In the rows, 128 means zero.
One turn moves every row onto another: examples first, then more rows asked
tosit: [137 115 144 142 129 140 168 130 147 163 151 138  94 105 128 126 109 157
 155 145 165 129 119 143 141  94 133  90 148 149  97  97 126 131 134 117
 119 147 123  95 125 125]
kizes: [123 143 124 140 142 132 145  97 128 129 124 121 143 131 138  77 166 110
 102 181 134 108 126 136 102 112 106 107 163 163 130 128 100 150 111 126
 112 130 112 137 120 116]
fam: [124 141 129 138 142 120 163 113 150 164  98 118 107 101 153  97 127 142
 107 176 156 137 129 117 123 137  94 119 158 152 166 108 120 155 125 148
 118 114 129 119 131  78]
Gosi: [117 103 129 140 132  91 169  93 142 141 134 125 107 111 100 138 128 139
 130 107 129 135 152 150 134 110 188 110 118 172 100  99 130 125 144 134
 129 113 132  96 136 107]
vud: [114 125  99 121 128 141 121 161 121 118 130 118 130 131 154 108 108 163
 104 111 172 132 136 149 129 130 101 126 157  93 123 145 122 133  98 178
 173 117 122 161 109 127]
Gaso: [123 120 129 122 117 121 133 132 132 109  92 117 175 143 139 154 130 158
 125 104 117 144 137 156 112 134 150 153 130 108 118 153 140 122 172 149
 112 113 157 169  86 122]
Nis: [ 93 153 114 114 116 151 129 131 131 172 144  99 145 117 121  91 132 136
 149 142 117 112 102 115 132  72 124 169 116 162 146 120 137 120 100 142
 106  96 141 118 107 109]
lub: [103 102 107 102  95 140 118 118 100 128 129 126 122 125 167 124 115 132
 133  67 159 145 160 134 119 127 122 130 123 101  88 155 143 111 133 129
 107 122 103 159 127 109]
fati: [130 149 113 106 166 129 164  75 133 112 156  99 126 117 146 115 135 137
 116 165 145 122 158 121  98 150 160 107 140 151 123 115 149 113 119 105
 145 132 113 115  76 106]
daveb: [130 150 104 114 110 129 107 106 136 160 108 119 125 129 154 130 120 118
 105  79 122 103 135 146 106 166 134 117 115 108 127 160 175 105 167 128
 171 116 161 121 129  94]
bas: [117 135 119 135 158 128 172 120 158 142 145 128  92 114 110 151 147 138
 128 148 123 118  86 155 127 104 158 108 159 166 104 135 102 138 133 132
 142 136 138 139  84 127]
nire: [123 130 124 121 154 112 198  99 141 150 149 100 128 150 159 118 132 152
 156 126 136 124 150 111  97 143 167 143 133 138  90 101 119 138 109 113
 127 141 127  89 113 130]
fofe: [157 117 115 139 144 115 174  85 174 160 128 129 127 127 122 108 142 124
 138 171 108 120 143 106 136 147 163 119 137 129 102 112 128  68 116 132
 124 114 131 131 101 130]
daz: [111 118 133 130 129 131 132 140 126 119  96 106 171 135 123 150 131 160
 131 101 107 150 140 148 122 130 142 156 128 117 114 156 134 128 165 154
 113 110 159 178  95 113]
gibo: [146 130 137 150 118 124 145  98 139 123 107 131 116 114 110 129 149 107
 132 145 136 128 148 149 121 100 155 100 134 174  79 136 121  98 148 107
 166 144 115 124 100 119]
dipig: [151 147 101 105 159 139 205 104 157 125 131 139 103 123 136 143 140 110
 128 157 153 131 132 106 108 162 131 136 148 141  98 112 146  90 114 150
 163 130 139 105 107 122]
Zeze: [ 97 156 125  99 138 175 151 120 108 124 122 106 122  80 153  85 128 134
 155 116 147 120 136 115 144 110 121 146 172 148 121 153 147 103  89 120
 107 100 118 117 125  83]
Kefi: [119 138 108 114 110 139 102 119 130 160 102 108 124 131 138 131 135 117
 105  80 122 103 129 137 107 166 133 119 109 127 130 161 184 103 160 136
 174 107 160 128 129  93]
delo: [108 133 135 141 150  98 142 101 145 137 134 145  81 110 133 128 152 132
 124 127 180  96 139 136  99 102 129 118 167 153 118 115 145 113 143 110
 159 135 103  96 121 112]
Maton: [103 128 101 142 127 122 177  93 143 154 116 112 125 124 144 100 176 111
 113 118 136 130 168 156  81 140 121 139 124 153 133 101 142 131 103 127
 133 147 132 118 173  97]
Fefim: [ 90 145 116 123 137 152 121 166 119 120 138 117 130 121 151 120 111 171
 107 127 167 118 140 150 131 131 111 137 165  98 122 156 127 137 101 174
 173 116 132 157 115 124]
pired: [136 144 102 112 117 143  93 116 134 152 112 109 115 128 149 134 124 113
 111  93 106 104 133 149 104 165 145 128 106 111 146 157 180 121 163 140
 164 114 155 124 136  97]
rovu: [103 137 122  89 125 159 155 123 108 137 109 105 159 115 137 130 164 103
 125  99 147 120 113 119 119 129 140 163 114 187 130 123 159 128 101 159
 126  89 145  78 114 104]
bib: [139 139  82 118  95 153  91 121 132 144 146 153 128 152 101 112 110 116
 140 123 123  79 123 146  90 109 102 133 121 106 122 156 132 128 121 125
 127 102 145 137 129 133]
mag: [ 78 106 113 112  92 144 117 115  97 131 127 128 136 112 152 122 108 137
 137  73 168 118 166 137 111 130 131 123 132 106  82 154 146 109 129 128
 100 116 111 149 140 107]
tedi: [130 137 146 135 144 136 182 100 175 150 118 124  89 108 121 133 144 173
 122 109 167 123 132 149 125 150 153 140 128 188 125 116 125 131 138 131
 169 132 128 123 109 109]
zili: [107 144 114 130 108 151 117 127 127 151 114  89 155  95 145  93 171 102
 133 134 120  99 102 139 109 115 151 119 142 136 135 128 175  73  81 143
 140 114 134 106 120 102]
Ripa: [115 127 119 131 124 126 150 122 123 148  64  93 174  96 124 104 133 124
 174  97 121 124 141 128 128 106 128 171 153 135  99 130 131 101 104 128
 113 107 149 107 123  90]
fesu: [140 128 142  98 123 153 117 143 128 151 138 137 118 157 148 135 110 138
 122 110 129 102 111 127 132 156 145 137 122 123 136 167 125 173 120 164
 116  68 144  99 133 128]
bupig: [116 126 126 119 132 134 177 112 128 161 122  97 122 102 151 144 136 113
 111 166 118 161 121 146 112 120 140 109 117 158 131 114 116 170 121 162
  80 137 148 116 134  87]
mim: [129 130 155 101 121 153 129 156 128 161 140 136 119 157 140 141 117 153
 122 107 132 117 116 120 138 148 134 134 114 136 137 168 140 161 125 162
 117  65 161 106 132 120]
Godat: [105 133 106 115 157 157 143 135 128 152  96  94 146  78 124 133 133 125
 129 141 135 143 145 148 164 115 116 158 141 147 139 141 142 111  72 154
 154  94 154 131  88  91]
simek: [ 85 107 103 105  86 139 121 111 109 131 139 136 129 125 170 125 101 137
 130  83 163 126 157 144 113 125 139 118 128 102  83 152 136 107 127 120
 100 117 107 148 135 116]
Rugik: [136 118 133 127 119 122 128 137 130 111  92 109 157 140 137 134 125 167
 131 101 119 158 133 140 117 129 142 153 129 100 122 156 127 125 153 164
 108 111 145 178  90 109]
Teb: [124 147 103 129 119 138 192  99 146 146  76 121 109 117 130 137 169  96
 127 139 106 162 130 135  91 139 113 143 127 167 116 139 114 131 122 132
 124 135 147 149 131  83]
zubo: [128 147  99 122  86 151  97 135 125 147 142 155 129 148  98 105 110 126
 141 131 126  84 111 136  95  97 103 113 129 114 114 166 134 113 116 131
 132  96 153 140 128 125]
Nutuz: [143 126 152 101 122 139 134 144 134 162 136 144 123 160 149 145 110 147
 114 106 129 120 127 129 148 151 138 133 113 123 130 175 132 160 126 156
 116  65 158  98 125 128]
fibe: [132 105 102 146 117 137 174 106 121 149 120 138 127 128 132  75 152  97
 124 147 124 140 157 133 135 122 118  85 151 148 105 111 119 125  97 113
 108 112 118 118 167 106]
nusi: [132 144 114 106 139 110 176  80 142 166 140 128  99 122 144 121  91 122
 137 160 150 124 149  73 131 129 132 143 124 152  99  98 120 108 148 133
 120 119 115 101 113 110]
pazu: [ 93 144 105 120 131 140 125 161 131 117 143 124 136 139 163 122 103 171
  99 127 168 125 143 158 132 128 116 141 156 103 131 144 122 140 110 172
 181 110 131 152 110 134]
Finu: [141 158  95 115  93 148 107 123 140 140 151 166 123 150 103 108 102 134
 135 129 129  90 120 146 101  99 102 120 131 104 114 170 127 114 117 124
 132 101 156 142 119 132]
pifi: [130 124 106 127 141 108 162  95 151 154 145 109 130 115 130 155 123 125
 147 189 135 136 151 134  90 114 146 125 117 130 100 111 120 118  88 122
 126 143 140 116  71 122]

Teb turns into Maton
fesu turns into Rugik
Where do these go?
fofe turns into fati
Finu turns into pazu
tosit turns into bas
Nis turns into Godat
Kefi turns into mag

